(in the rows, 128 means zero)
Each path below is one point turned by a fixed rotation once a step. After each direction that follows a path, write how fast that rotation turns it, in degrees each step (0 if it stays still).
Each turn is a multiple of 5 degrees from 10 to 175, or 0.
Each row of a path follows its step; steps can be skipped.
Rotation 1:
step 4: [108, 123, 123, 125, 147, 130, 112, 121, 122, 130, 122, 119, 153, 108,  90,
  93, 109, 110, 153, 132, 133, 142,  82, 149, 120, 155, 160, 134, 131, 161,
 139, 135, 152,  93, 104, 110,  85, 142, 144, 152, 120, 116, 109,  94,  88,
 125, 154, 109, 136, 121, 129, 130, 119, 139, 111, 128, 164,  84, 128, 144,
 141, 127, 140, 113,  75, 111, 130,  97, 121, 120,  90, 166, 114, 143, 132,
 145, 118, 145,  91]
step 5: [108, 129,  97, 130,  96, 145, 142,  84, 126, 120, 129, 122,  98, 159, 123,
 152, 117, 157, 117, 119, 155, 134, 132, 156, 102, 147, 114,  94, 115, 147,
 124, 155, 149, 149, 140, 140, 104, 115, 156, 152, 128, 136, 164, 174, 102,
 132, 127,  95, 101, 109, 125, 101, 152, 118, 144, 126, 125, 143, 131, 108,
 115, 129,  96, 144,  92,  98, 135, 163, 126, 131, 132, 134,  94, 126,  72,
 147, 120, 107, 144]
step 13: [132, 144, 102, 145, 128, 157, 137, 135, 140, 127, 135, 151, 118, 137, 154,
 142, 148, 157,  93, 125, 141, 129, 135, 143, 121,  85, 120, 126, 125, 115,
 122, 135,  83, 144, 146, 120, 128, 137, 137, 135, 128, 160, 147, 160, 126,
 134, 132,  79, 131, 159, 148, 148, 160, 168, 143, 117, 147, 154, 119,  99,
 116, 138,  80, 119, 131, 182, 115, 100, 122, 156, 109, 117, 172, 145, 132,
 131, 130, 145, 176]
step 16: [112, 156, 101, 144, 131, 118, 155, 138, 168, 103, 107, 101, 145, 139, 135,
 131, 136, 134,  92, 103, 153, 115,  97, 143, 117,  79, 117, 119,  87, 112,
 122, 140, 144, 154, 118, 144, 104, 129, 137, 124, 119, 104, 119, 151, 154,
 131,  72, 148, 159, 145, 131, 103, 115, 133, 114, 122, 152, 116, 112, 147,
 169, 144, 129, 107, 105, 118, 132,  96, 127, 100, 121, 150, 115, 104,  93,
 152, 110,  90, 125]
step 19: [110, 105, 123, 122, 122, 137, 133, 180, 138, 101, 130, 143, 143, 152, 122,
 135, 165, 163, 118, 126,  77, 139, 125, 121, 134, 104, 130, 148, 103, 116,
 111, 155, 136, 150, 139, 120, 133, 114,  82, 166, 139, 142, 101, 104, 118,
 140, 131, 115, 119, 100, 179, 138, 159, 135, 111, 146, 155, 142, 137, 134,
  90, 138, 141, 153, 124, 108, 123, 122, 156, 146, 163, 167, 128, 112, 113,
 158, 155, 139, 118]
step 21: [143, 140,  97, 116,  92, 159, 103, 121, 149, 150, 127, 142, 138, 144, 112,
 143,  99, 115, 155, 114, 129, 138, 130, 164, 143, 105, 127, 138,  91, 136,
 111, 129, 101, 122, 106, 123, 102, 119,  98, 140, 130, 135, 165, 138,  84,
 109, 138, 129, 103, 124, 122, 131, 131, 144, 143,  90, 174,  93,  76, 117,
 136, 102, 101, 134, 126, 123, 142,  95, 113, 151, 119, 144, 106, 127, 107,
 152, 116, 154,  94]
step 22: [153,  96, 107, 104,  92,  89, 146,  88, 105,  97, 114,  78, 129, 126,  95,
 114, 133, 124, 121, 129, 109, 100, 123, 134, 133, 137, 142, 134, 132, 129,
 162, 151, 154, 107,  98, 136, 120,  97, 142, 142, 121, 152, 139,  92, 125,
 116, 114, 160, 110, 137, 133,  86, 138, 118, 152, 138, 103, 121, 120, 121,
 117, 129, 144, 125, 106,  98,  79, 149, 151, 120, 121, 149, 105, 116,  91,
 148, 116, 133, 157]
step 25: [108, 104, 137, 142, 119, 119, 101, 132, 110, 127,  94,  96, 154, 106, 148,
 133, 115, 103, 141, 133, 100, 141, 108,  91, 124, 112, 147, 141, 152, 106,
 124, 141, 133, 152, 132, 146, 150, 123, 146, 127, 149, 100, 154,  95, 136,
 124, 172, 137,  92,  88, 149, 168, 148, 127, 137, 126, 106, 146, 163, 129,
 121, 123, 126,  94, 137, 166, 102, 172, 126, 155, 133, 139, 172, 144, 138,
 113, 138, 124, 158]
step 30: [ 82, 131, 133, 136, 134, 115, 148, 126, 108, 112, 166,  98, 113, 127, 122,
 105, 171, 169,  86, 175,  97, 152, 143, 127, 139, 134, 109,  99, 137, 140,
 104, 154, 127, 146, 137, 145, 139, 128, 138, 119, 137, 149,  94, 119, 161,
 126, 122, 118, 123, 147, 156, 116, 167, 126, 149, 113, 118, 118, 176, 127,
 131, 114, 113, 115, 108, 144,  98, 113, 102, 127, 107, 100, 127, 146, 104,
 146, 133, 144, 171]
Directions:
[126, 127, 136, 124, 134, 133, 133, 129, 123, 139, 134, 122, 132, 117, 120,
 120, 130, 125, 130, 125, 119, 131, 124, 128, 127, 143, 135, 138, 126, 126,
 129, 130, 128, 128, 131, 122, 138, 128, 127, 132, 129, 129, 129, 128, 129,
 130, 128, 134, 124, 128, 126, 134, 126, 130, 127, 129, 128, 134, 132, 129,
 135, 126, 122, 120, 123, 126, 127, 130, 134, 122, 124, 128, 128, 129, 127,
 124, 121, 126, 132] : 135
[125, 127, 134, 128, 124, 126, 131, 119, 131, 129, 131, 131, 118, 137, 124,
 126, 130, 125, 135, 120, 129, 124, 125, 130, 128, 125, 132, 126, 129, 127,
 124, 136, 132, 139, 131, 125, 133, 123, 134, 121, 134, 126, 130, 128, 127,
 122, 117, 131, 129, 138, 127, 132, 126, 131, 131, 130, 121, 123, 133, 120,
 120, 130, 131, 129, 125, 122, 131, 127, 131, 124, 125, 131, 135, 125, 135,
 126, 123, 132, 127] : 170
[130, 121, 137, 122, 131, 128, 138, 129, 129, 126, 117, 127, 133, 128, 123,
 134, 130, 128, 127, 121, 132, 130, 126, 125, 125, 128, 127, 122, 131, 134,
 128, 128, 125, 123, 128, 123, 119, 129, 127, 123, 120, 133, 128, 125, 134,
 120, 130, 127, 126, 130, 125, 127, 133, 128, 125, 136, 124, 126, 121, 125,
 128, 132, 124, 124, 128, 141, 129, 131, 138, 125, 119, 130, 127, 128, 136,
 130, 132, 133, 133] : 155
[129, 125, 131, 128, 122, 123, 133, 131, 114, 136, 125, 129, 134, 135, 127,
 123, 124, 138, 125, 128, 124, 133, 127, 123, 136, 122, 130, 125, 125, 137,
 125, 129, 128, 126, 126, 128, 131, 125, 128, 129, 129, 129, 123, 129, 123,
 130, 129, 130, 131, 140, 126, 126, 127, 131, 129, 122, 139, 119, 128, 128,
 127, 128, 132, 119, 126, 130, 133, 119, 128, 139, 123, 127, 131, 133, 125,
 125, 130, 121, 128] : 125
[127, 125, 133, 131, 125, 120, 134, 126, 124, 119, 137, 129, 124, 133, 126,
 130, 127, 133, 132, 126, 125, 126, 132, 131, 128, 136, 125, 137, 137, 125,
 125, 126, 124, 128, 126, 117, 123, 125, 130, 130, 128, 132, 129, 128, 135,
 124, 127, 124, 144, 124, 127, 132, 135, 132, 132, 127, 134, 134, 124, 125,
 126, 120, 127, 133, 124, 133, 124, 126, 123, 135, 125, 126, 124, 126, 124,
 126, 127, 124, 130] : 170
[128, 129, 133, 131, 131, 122, 130, 132, 130, 131, 128, 133, 130, 127, 131,
 134, 120, 121, 128, 130, 130, 129, 124, 124, 129, 129, 129, 127, 130, 131,
 135, 127, 126, 126, 123, 138, 138, 124, 125, 129, 123, 132, 133, 121, 127,
 124, 120, 125, 131, 135, 127, 136, 129, 130, 125, 138, 128, 133, 133, 128,
 129, 123, 137, 124, 122, 126, 123, 142, 125, 133, 128, 123, 121, 128, 125,
 123, 137, 133, 121] : 130
[119, 131, 128, 136, 132, 120, 132, 127, 124, 126, 138, 126, 140, 126, 131,
 134, 130, 132, 131, 125, 128, 133, 136, 129, 122, 134, 135, 120, 119, 122,
 134, 125, 128, 133, 131, 126, 119, 127, 127, 129, 127, 126, 122, 129, 121,
 127, 122, 126, 130, 130, 129, 124, 134, 130, 129, 125, 127, 127, 127, 131,
 122, 131, 137, 126, 129, 126, 132, 131, 133, 120, 130, 126, 128, 132, 122,
 131, 130, 132, 133] : 100
[124, 122, 126, 130, 132, 126, 127, 126, 134, 128, 124, 137, 125, 125, 124,
 131, 126, 129, 126, 134, 125, 136, 119, 125, 128, 130, 133, 126, 131, 119,
 129, 130, 122, 134, 133, 130, 128, 120, 122, 131, 128, 134, 119, 128, 119,
 128, 126, 135, 131, 118, 129, 121, 126, 128, 128, 134, 130, 125, 136, 119,
 127, 127, 125, 130, 129, 140, 124, 122, 124, 127, 128, 121, 131, 134, 131,
 124, 125, 126, 125] : 65
